Each row is where one point has got to under a steady rotation. How many ticks took it there?
The counts run from 0 to 82.
[  6.3,  13.9,  19.2,  -7.3,   5.6,   9.9, -27.3,  -3.8,   4.9,  22.9,
 -27.8, -25.3, -12.2, -11.7,   7.8,   5.2,  29.8,  20.3, -12.3,  -0.5,
 -15.8,   6.4]
41
[-15.0,   7.6,  16.0,  15.9, -14.1,  36.3,  -7.6, -11.3,  -9.1, -11.5,
 -19.0,  -7.9, -20.1,   1.2, -11.2,   9.0,  20.8,   1.1, -10.6, -14.9,
   4.9, -30.6]
1
[-17.6,   1.1,  -0.8,  19.0,  -9.2,  34.4,  -1.7, -10.9,  -3.9, -15.8,
 -23.7,   5.4, -26.6,  -3.9, -11.0,  11.7,  23.4,  -3.4,  -4.6,  -7.2,
   5.2, -29.6]
6
[  2.3, -10.2,   1.8,   1.0,  19.3,  14.4,   5.2,  -3.4,  21.8,   2.9,
 -16.1, -12.4, -47.6,  10.7,  15.0,   0.4,  16.2,   5.1,  15.6,  23.1,
   3.6,   4.9]
24
[ 15.2, -26.2, -11.4,  13.0,  11.1,  29.6, -19.4,   2.2,  -2.2,  29.1,
  -4.0,   4.6, -14.7, -34.0,   1.3,   5.3,   8.2,  10.0,   3.3,  -2.8,
  -8.9, -18.9]
59
[  7.1,  13.1,  22.2,  -6.7,  11.5,   6.3, -21.3,  -3.1,   7.2,  20.1,
 -25.0, -31.2, -18.8,  -4.7,  11.0,   0.1,  29.0,  20.1,  -8.2,   1.8,
 -12.4,  10.8]
38
[ 13.4, -16.0, -10.3,  11.0,   4.8,  24.3, -30.0,  -2.6,  -1.3,  28.9,
 -12.5,   3.3,  -6.9, -37.0,  -1.8,  10.7,  14.1,  15.3,  -5.9,  -5.8,
 -10.4, -17.3]
55
[ -8.3, -12.1, -13.2,  14.0,   9.2,  25.5,   9.1,  -8.8,  16.9,  -9.9,
 -24.8,   7.3, -42.9,  -2.0,   3.3,   8.1,  18.0,  -0.3,  10.3,  15.8,
   8.5, -16.7]
15
[-17.2,   7.3,  12.4,  18.8, -15.7,  38.0,  -5.3, -10.6,  -8.0, -14.8,
 -22.1,  -3.6, -20.9,  -2.2, -13.1,   9.7,  20.8,   0.3,  -8.9, -13.7,
   6.5, -32.7]
2
[  6.7,  -4.0,   7.7,  -4.1,  20.3,   9.5,   5.5,  -1.1,  22.6,   8.6,
 -16.5, -21.6, -43.8,  13.0,  20.0,  -2.4,  16.3,   8.7,  11.5,  22.2,
  -0.5,   9.8]
27
[  5.9,   2.9,   0.7,   5.0,   0.8,  16.9, -33.0,  -5.6,  -3.1,  23.3,
 -23.6,  -6.9,  -3.9, -32.2,   0.2,  12.2,  25.5,  22.0, -10.9,  -8.7,
 -17.6,  -7.7]
49
[  7.4, -25.2,  32.9,   4.0,  -1.3,  29.6,  -0.7,   3.0, -10.8,  14.9,
  16.1, -29.2, -26.8,  12.7,  10.5,  -8.0,  -1.8,   6.9,  11.7,  -5.1,
  -1.3, -19.8]
76
[ 16.2, -32.6, -11.1,  13.5,   8.1,  31.3, -16.4,   1.0,  -2.0,  27.7,
   4.4,   4.1, -13.4, -27.7,   4.5,   6.5,   1.9,  10.2,   4.4,   1.4,
 -10.0, -21.8]
61
[  9.5,  -5.5,  -6.0,   8.7,   6.3,  20.8, -33.3,  -3.7,  -2.8,  26.4,
 -18.9,  -1.1,  -6.3, -37.9,  -2.9,  15.2,  22.3,  19.2,  -8.2,  -7.9,
 -13.4, -15.4]
52
[ -3.5,  -7.1,  38.7,   5.6,  -9.6,  33.4,  -0.8,   2.2, -14.4,   4.7,
   7.7, -32.3, -21.3,  13.9,   5.7,  -8.9,   4.4,   1.7,   0.7, -13.1,
   0.8, -23.4]
81
[ 13.0, -36.9,   6.0,  10.7,   8.2,  28.7,  -2.8,   7.6,  -1.2,  26.7,
  16.8, -12.2, -25.6, -11.5,  12.9,  -6.5,  -6.0,   8.9,  13.2,   1.5,
  -4.3, -23.5]
68
[  7.4,  16.1,  20.1,  -6.1,   7.5,   3.9, -26.1,  -5.1,   2.5,  22.2,
 -24.1, -27.4, -13.8,  -4.4,   7.8,   3.3,  29.6,  20.0,  -7.8,  -0.1,
 -15.6,   9.8]
40
[-13.4,  -7.6, -10.1,  19.4,  -1.2,  30.9,   4.2, -11.1,  10.3, -13.8,
 -23.6,  11.0, -37.4,  -5.8,  -2.4,  12.9,  20.3,  -3.2,   3.9,   7.4,
   5.8, -26.7]
11
[ 15.9, -35.9,  -5.9,  14.3,   8.2,  32.1, -14.7,   4.0,  -0.9,  27.8,
   5.3,   4.0, -17.0, -28.4,   4.9,   5.0,   0.2,   6.9,   7.5,  -0.1,
  -5.4, -24.0]
62
[ 16.0, -39.5,   1.2,  13.5,   8.0,  29.7,  -6.3,   7.9,  -4.5,  27.7,
  16.7,  -2.7, -24.0, -13.9,   9.9,  -1.0,  -3.5,   4.8,  14.2,   2.0,
  -4.3, -23.3]
66
[ -6.5, -14.9, -13.0,  14.5,  11.9,  27.0,   7.1,  -9.9,  17.3,  -9.3,
 -20.1,   4.9, -45.3,  -1.1,   4.5,  10.3,  16.7,  -4.1,  10.5,  17.6,
   7.1, -14.6]
16
[  2.4, -12.7,  36.2,   2.8,  -6.0,  30.5,  -1.4,   4.1, -14.4,   8.9,
  12.9, -30.1, -24.5,  15.8,  10.1, -10.1,   1.9,   4.4,   3.7, -10.1,
  -1.4, -20.6]
79
[  7.0,   2.4,  15.5,  -8.9,  17.9,   5.8,  -2.5,  -1.4,  18.1,  11.3,
 -18.7, -28.6, -37.6,  11.8,  16.9,  -4.4,  23.3,  11.0,   7.7,  17.0,
  -5.2,  12.3]
30
[  9.1, -30.5,  27.1,   5.5,   2.0,  28.3,  -2.8,   6.9,  -8.6,  17.0,
  20.2, -24.1, -28.4,   9.3,  14.3,  -8.6,  -5.7,   6.2,   8.8,  -4.2,
   1.2, -21.7]
74
[ 13.6, -35.8,   8.5,   9.2,   8.6,  30.2,  -2.6,   6.7,  -0.8,  24.9,
  19.1, -14.1, -28.0,  -5.9,  12.7,  -4.6,  -6.5,   7.7,  13.1,   2.4,
  -0.8, -22.5]
69
[ 10.9,  -7.4,  -7.7,   9.1,   5.4,  21.4, -30.8,  -0.8,  -2.9,  26.1,
 -16.6,   0.3,  -3.2, -37.2,  -2.0,  13.4,  17.3,  17.1,  -7.9,  -3.3,
 -16.0, -16.7]
53
[  9.7,  -0.5,  -3.2,   6.0,   5.6,  20.0, -36.4,  -5.3,  -1.6,  25.2,
 -19.6,  -3.9,  -5.2, -35.1,   0.2,  10.5,  28.2,  19.4,  -8.6,  -9.6,
 -15.6, -11.7]
50
[ -3.4, -13.1,  -8.6,   5.7,  13.6,  21.6,   6.3,  -3.2,  21.4,  -4.0,
 -21.4,   4.2, -49.0,   2.7,  11.7,   5.9,  15.0,  -1.0,  13.1,  24.4,
   6.9,  -7.3]
19
[  3.7, -10.0,   5.4,  -3.2,  20.6,  12.1,   3.9,  -4.1,  23.7,   4.2,
 -18.1, -16.1, -48.2,  11.8,  19.0,  -4.2,  16.8,   6.9,  17.6,  22.9,
   0.9,   3.4]
25
[-14.3,   2.7,   3.2,  19.1,  -7.7,  36.9,  -2.0,  -9.4,  -2.2, -14.5,
 -26.0,   5.5, -23.8,  -6.9, -12.2,  12.6,  20.5,  -3.3,  -8.4, -10.1,
   7.0, -32.5]
5
[-16.7,   0.9,   7.3,  17.1, -12.0,  36.3,  -3.8, -12.4,  -2.3, -15.9,
 -21.7,  -1.7, -21.2,  -2.2, -10.2,  10.3,  23.5,  -2.2,  -8.4, -10.1,
   4.6, -30.6]
4
[  6.6,  11.3,   3.5,   2.7,   3.2,  12.9, -34.0,  -5.9,  -4.5,  25.2,
 -26.2, -12.2,  -5.4, -23.2,   0.2,   9.8,  27.6,  20.5, -12.4,  -7.7,
 -17.2,  -6.7]
47
[ 15.5, -37.8,  -5.1,  12.0,   9.9,  29.2, -10.1,   4.9,  -5.5,  31.3,
   9.4,  -1.9, -19.1, -21.7,  10.6,   0.7,   0.2,   8.4,   9.9,   3.0,
  -4.5, -24.5]
64
[-16.2,  -1.3,  -4.5,  18.1,  -4.3,  33.0,   0.1, -12.7,   6.7, -18.7,
 -28.0,   9.0, -30.8,  -8.4,  -8.8,  13.1,  18.9,  -3.1,  -4.0,  -1.9,
   5.8, -28.7]
8
[  7.8,  16.9,  19.2,  -5.7,  10.1,   5.7, -22.4,  -5.7,   6.0,  20.3,
 -27.7, -31.2, -18.6,  -5.0,  10.4,   2.4,  29.8,  22.2,  -6.3,   2.1,
 -14.5,   9.2]
39
[-11.8, -10.3, -15.5,  19.8,   2.1,  31.1,   6.8, -12.3,  15.0, -13.2,
 -24.6,   7.4, -37.7,  -6.5,  -4.6,  12.0,  19.3,  -4.2,   4.3,   8.7,
  10.0, -25.4]
12
[ -3.1, -13.2, -10.3,   9.3,  15.4,  22.7,  10.7,  -8.3,  20.6,  -8.2,
 -21.7,   0.4, -45.0,   0.9,   6.8,   6.1,  16.6,  -2.2,  14.5,  20.3,
   8.9, -11.5]
18
[  3.2, -16.7,  36.6,   4.1,  -4.3,  29.0,  -1.0,   4.8, -11.9,  11.6,
  13.4, -28.2, -24.4,  14.8,   8.3, -10.2,   1.5,   4.1,   6.5,  -8.8,
  -2.2, -19.6]
78
[  8.5,  11.5,   8.4,   0.5,   3.7,  12.4, -34.3,  -6.0,  -2.0,  24.7,
 -23.3, -13.9,  -5.0, -26.9,  -1.2,  10.1,  28.9,  23.4, -11.5,  -4.0,
 -17.2,  -4.7]
46
[  6.5,   7.7,   2.3,   3.0,   2.3,  15.8, -33.9,  -7.2,   1.1,  25.7,
 -25.8, -11.0,  -3.6, -30.5,  -0.5,  11.4,  25.5,  20.2, -10.7,  -7.1,
 -14.4,  -7.2]
48
[ 10.0, -35.1,  16.9,   7.4,   4.4,  32.3,  -0.4,   8.3, -10.5,  23.3,
  20.2, -21.8, -29.0,   3.3,  14.2,  -6.4,  -5.4,   7.5,  12.1,  -1.3,
  -4.0, -23.5]
72
[  1.2, -10.7,   0.9,   1.2,  18.8,  11.7,   9.5,  -4.4,  26.3,   2.5,
 -18.9,  -8.1, -49.6,   7.2,  17.7,   1.0,  17.3,   4.8,  15.1,  22.7,
   4.3,   1.4]
23
[-18.0,   4.5,   8.2,  18.3, -13.0,  37.1,  -2.7, -10.5,  -2.3, -15.6,
 -22.4,  -1.9, -21.0,  -3.1, -11.7,  11.5,  21.5,  -2.1,  -8.2, -12.9,
   4.0, -31.0]
3
[ 11.7, -37.0,  -7.3,  12.3,  11.8,  27.3, -12.2,   4.4,  -2.1,  28.1,
   8.5,   0.8, -20.0, -25.0,   7.6,   1.8,  -2.0,   8.4,  11.4,   0.8,
  -6.0, -21.8]
63
[ 14.3, -34.5,  18.1,  10.8,   4.8,  29.7,  -3.5,   5.9,  -3.9,  23.7,
  20.1, -13.4, -26.4,   2.3,  12.3,  -6.7,  -5.7,   6.4,  11.9,   0.2,
  -1.7, -23.3]
71
[-11.6,  -9.8, -14.6,  14.5,   8.7,  30.3,   7.8,  -7.7,  16.6, -11.2,
 -22.7,  10.1, -42.8,  -5.2,   2.3,  11.6,  17.7,  -4.3,   8.4,  14.7,
   9.0, -21.6]
14
[ -3.9,  -4.3,  39.5,   5.2, -11.9,  28.9,  -2.0,   1.5, -13.2,   2.5,
   5.7, -34.0, -22.8,  18.2,   6.1,  -8.1,   8.4,   3.2,   0.0, -12.0,
   0.7, -23.9]
82
[ 10.2, -18.4, -12.7,  12.8,   5.9,  24.9, -27.5,  -1.2,  -2.5,  27.6,
  -8.3,   3.8,  -8.7, -36.7,   0.1,  12.0,  14.2,  13.6,  -2.5,  -5.7,
 -11.0, -20.1]
56
[  5.8,   3.4,  17.5, -10.3,  18.6,   7.7,  -2.5,  -1.3,  16.7,  12.7,
 -19.7, -30.0, -37.9,  11.7,  20.0,  -3.2,  25.0,  14.0,   6.5,  17.3,
  -5.2,  13.3]
31
[ -1.8, -14.6,  -7.8,   6.8,  17.0,  18.7,   8.7,  -3.7,  23.6,  -1.8,
 -18.7,  -2.9, -47.5,   4.2,  10.8,   6.0,  15.7,   0.0,  13.8,  23.5,
   4.4,  -5.2]
20
[  7.3,   6.3,  17.6, -10.5,  15.3,   4.3,  -8.1,  -1.5,  15.1,  13.8,
 -20.5, -29.1, -35.0,  12.0,  15.2,  -0.9,  23.9,  13.7,   4.5,  13.1,
  -6.2,  12.7]
32
[-12.2,  -3.3,  -7.9,  17.7,  -2.5,  33.5,   2.0, -10.2,   6.2, -13.6,
 -23.3,   8.4, -36.3,  -5.6,  -7.4,  13.3,  21.0,  -4.7,   1.2,   4.5,
   7.6, -25.6]
10
[ -2.6, -13.2,  -4.7,   9.5,  16.7,  18.2,  11.2,  -3.3,  22.5,  -3.2,
 -17.7,  -5.8, -51.0,   3.9,  15.3,   4.2,  17.0,   0.4,  16.1,  25.0,
   5.1,  -3.2]
21
[  7.6,  11.9,  21.5,  -9.6,  15.0,   4.1, -15.4,  -3.8,   8.5,  20.9,
 -22.9, -31.0, -27.9,   3.1,  14.4,   0.0,  26.2,  20.0,  -2.6,   5.7,
 -10.9,  12.3]
36
[ -0.2, -10.1,  39.1,   3.2, -10.7,  32.0,  -2.2,   5.3, -14.6,   9.1,
   8.2, -30.9, -24.4,  18.2,   5.1,  -8.7,   4.0,   4.3,   2.0, -11.3,
   1.6, -20.3]
80
[  6.3,  -3.7,  13.4,  -6.4,  20.1,   6.9,   1.2,  -4.0,  19.1,  10.1,
 -21.4, -24.6, -44.1,  12.9,  20.9,   0.5,  19.9,  10.8,  12.4,  20.6,
  -1.7,   7.7]
28
[ 11.3, -30.2,  21.7,   5.8,   3.4,  27.5,   2.9,   4.9,  -8.0,  19.6,
  19.7, -24.0, -29.0,   4.2,  13.5, -10.1,  -4.5,   7.5,  10.7,  -2.0,
  -2.2, -21.5]
73
[  2.6, -21.8,  33.1,   8.8,  -2.5,  29.0,  -2.5,   2.3, -10.9,  14.2,
  13.4, -30.0, -29.0,  13.9,  10.5,  -9.0,  -0.9,   6.9,   5.5,  -7.7,
   0.3, -21.2]
77
[  8.0,  10.7,  10.6,   0.4,   6.8,  12.0, -32.4,  -5.8,   0.4,  24.7,
 -26.8, -16.1,  -9.4, -21.7,   0.6,   8.3,  30.0,  20.3, -13.9,  -5.9,
 -17.1,  -2.0]
45
[  8.3,  -4.4,  -5.2,   6.4,   4.2,  17.2, -32.0,  -5.0,  -3.2,  28.9,
 -21.4,  -2.0,  -4.8, -34.6,  -2.7,  12.2,  20.1,  18.2, -10.9,  -6.1,
 -12.1, -13.9]
51
[  6.7,   7.6,  22.4,  -6.6,  14.4,   3.7, -11.0,  -4.9,  13.7,  16.0,
 -22.6, -31.8, -32.8,   8.7,  19.7,  -1.6,  26.2,  17.8,   4.3,  12.5,
  -9.1,  14.8]
33
[  7.0,  14.3,  13.2,  -3.6,   3.9,   8.2, -29.7,  -6.6,   0.7,  22.9,
 -27.6, -25.9,  -9.9, -11.6,   5.6,   7.7,  30.4,  23.1,  -9.7,  -4.0,
 -14.8,   7.3]
42
[ 14.1, -28.3,  -9.1,  14.9,   9.1,  29.3, -17.2,   2.4,  -1.3,  26.6,
   1.9,   3.2, -13.4, -34.0,   3.8,   8.2,   5.5,  13.1,   5.0,  -1.4,
  -7.4, -24.6]
60
[-13.9,  -5.2,  -8.8,  20.1,  -2.2,  35.9,   2.0, -11.5,   5.7, -18.6,
 -23.3,   9.6, -34.5,  -6.8,  -9.4,  13.1,  20.6,  -2.9,  -0.3,   3.5,
   8.8, -27.5]
9
[  7.3,  -0.8,  13.5,  -3.4,  17.8,   6.8,  -1.4,  -2.7,  22.6,   9.6,
 -21.1, -23.5, -40.4,  12.1,  19.8,  -3.8,  21.5,  13.1,   8.0,  19.3,
  -3.1,   9.3]
29
[-16.8,   8.0,  19.0,  14.5, -18.5,  38.5,  -8.4, -10.4,  -9.8, -13.6,
 -19.9, -12.7, -17.2,   1.4, -11.7,   7.4,  21.2,   1.5,  -8.7, -15.6,
   3.0, -29.8]
0
[  8.6, -28.7,  28.9,   2.9,  -0.6,  28.8,   3.1,   5.4,  -8.7,  16.8,
  16.0, -25.2, -28.1,   8.3,  14.4, -12.0,  -2.1,   7.0,   9.8,  -4.5,
  -0.9, -19.7]
75
[ 11.5, -13.3,  -8.9,  14.3,   6.7,  24.0, -29.5,  -4.2,  -1.7,  27.2,
 -14.5,   0.6,  -4.9, -37.3,  -3.1,  10.8,  16.9,  14.4,  -5.0,  -6.5,
 -12.9, -18.0]
54
[ -4.9, -13.5, -10.4,  12.9,  12.6,  26.5,  10.4,  -4.8,  22.3,  -8.7,
 -21.2,   3.3, -43.9,   0.1,   6.1,   8.2,  15.3,  -1.0,  13.3,  18.3,
   5.9, -11.9]
17
[ 13.9, -42.6,  -2.7,  12.3,   9.1,  31.5,  -7.6,   4.4,  -3.7,  27.5,
  13.6,  -3.6, -20.0, -19.9,   8.3,   0.8,  -2.8,   8.9,   9.1,   0.8,
  -5.0, -23.7]
65
[  1.1,  -5.8,   6.1,  -4.0,  20.9,  10.1,   1.9,  -3.4,  24.1,   6.6,
 -17.8, -16.8, -47.0,   9.1,  18.9,  -2.7,  19.2,   5.8,  12.6,  22.4,
  -0.5,   6.6]
26
[  6.6,  17.3,  13.0,  -4.2,   1.8,   7.5, -31.4,  -4.5,   2.3,  22.6,
 -28.8, -22.8,  -9.1, -17.5,   3.0,   7.6,  32.0,  21.2, -12.4,  -5.4,
 -17.7,   2.8]
43
[-10.7, -10.1,  -8.8,  17.9,   4.6,  29.2,   7.0,  -9.4,  15.8, -14.9,
 -25.1,   8.9, -41.6,  -4.3,  -0.9,  12.9,  18.2,  -3.7,   6.5,  12.1,
   8.3, -22.5]
13
[ 13.4, -25.2, -14.5,  12.9,   4.4,  25.8, -22.2,   2.3,  -3.2,  29.7,
  -3.2,   4.2, -11.1, -34.5,   1.1,  10.2,   9.8,  15.8,   0.7,  -2.4,
  -8.7, -20.2]
58
[ 12.9, -36.3,  12.2,  11.4,   7.0,  29.5,  -3.8,   7.8,  -8.8,  23.3,
  18.1, -14.8, -25.1,  -2.9,  13.4,  -5.4,  -6.1,   7.9,  14.7,  -0.3,
  -4.2, -23.3]
70
[  6.6,  10.2,  20.5, -11.9,  12.7,   3.8, -15.0,  -6.0,  12.0,  18.1,
 -22.7, -33.1, -26.5,   4.9,  14.2,  -1.4,  28.2,  18.6,   0.6,   9.8,
  -8.5,  11.9]
35
[  5.9,  13.1,  11.8,  -3.0,   6.2,   9.5, -31.1,  -7.0,   0.0,  20.8,
 -25.0, -19.8,  -4.5, -17.2,   2.3,   3.4,  29.6,  19.9, -11.1,  -6.9,
 -16.8,  -0.4]
44
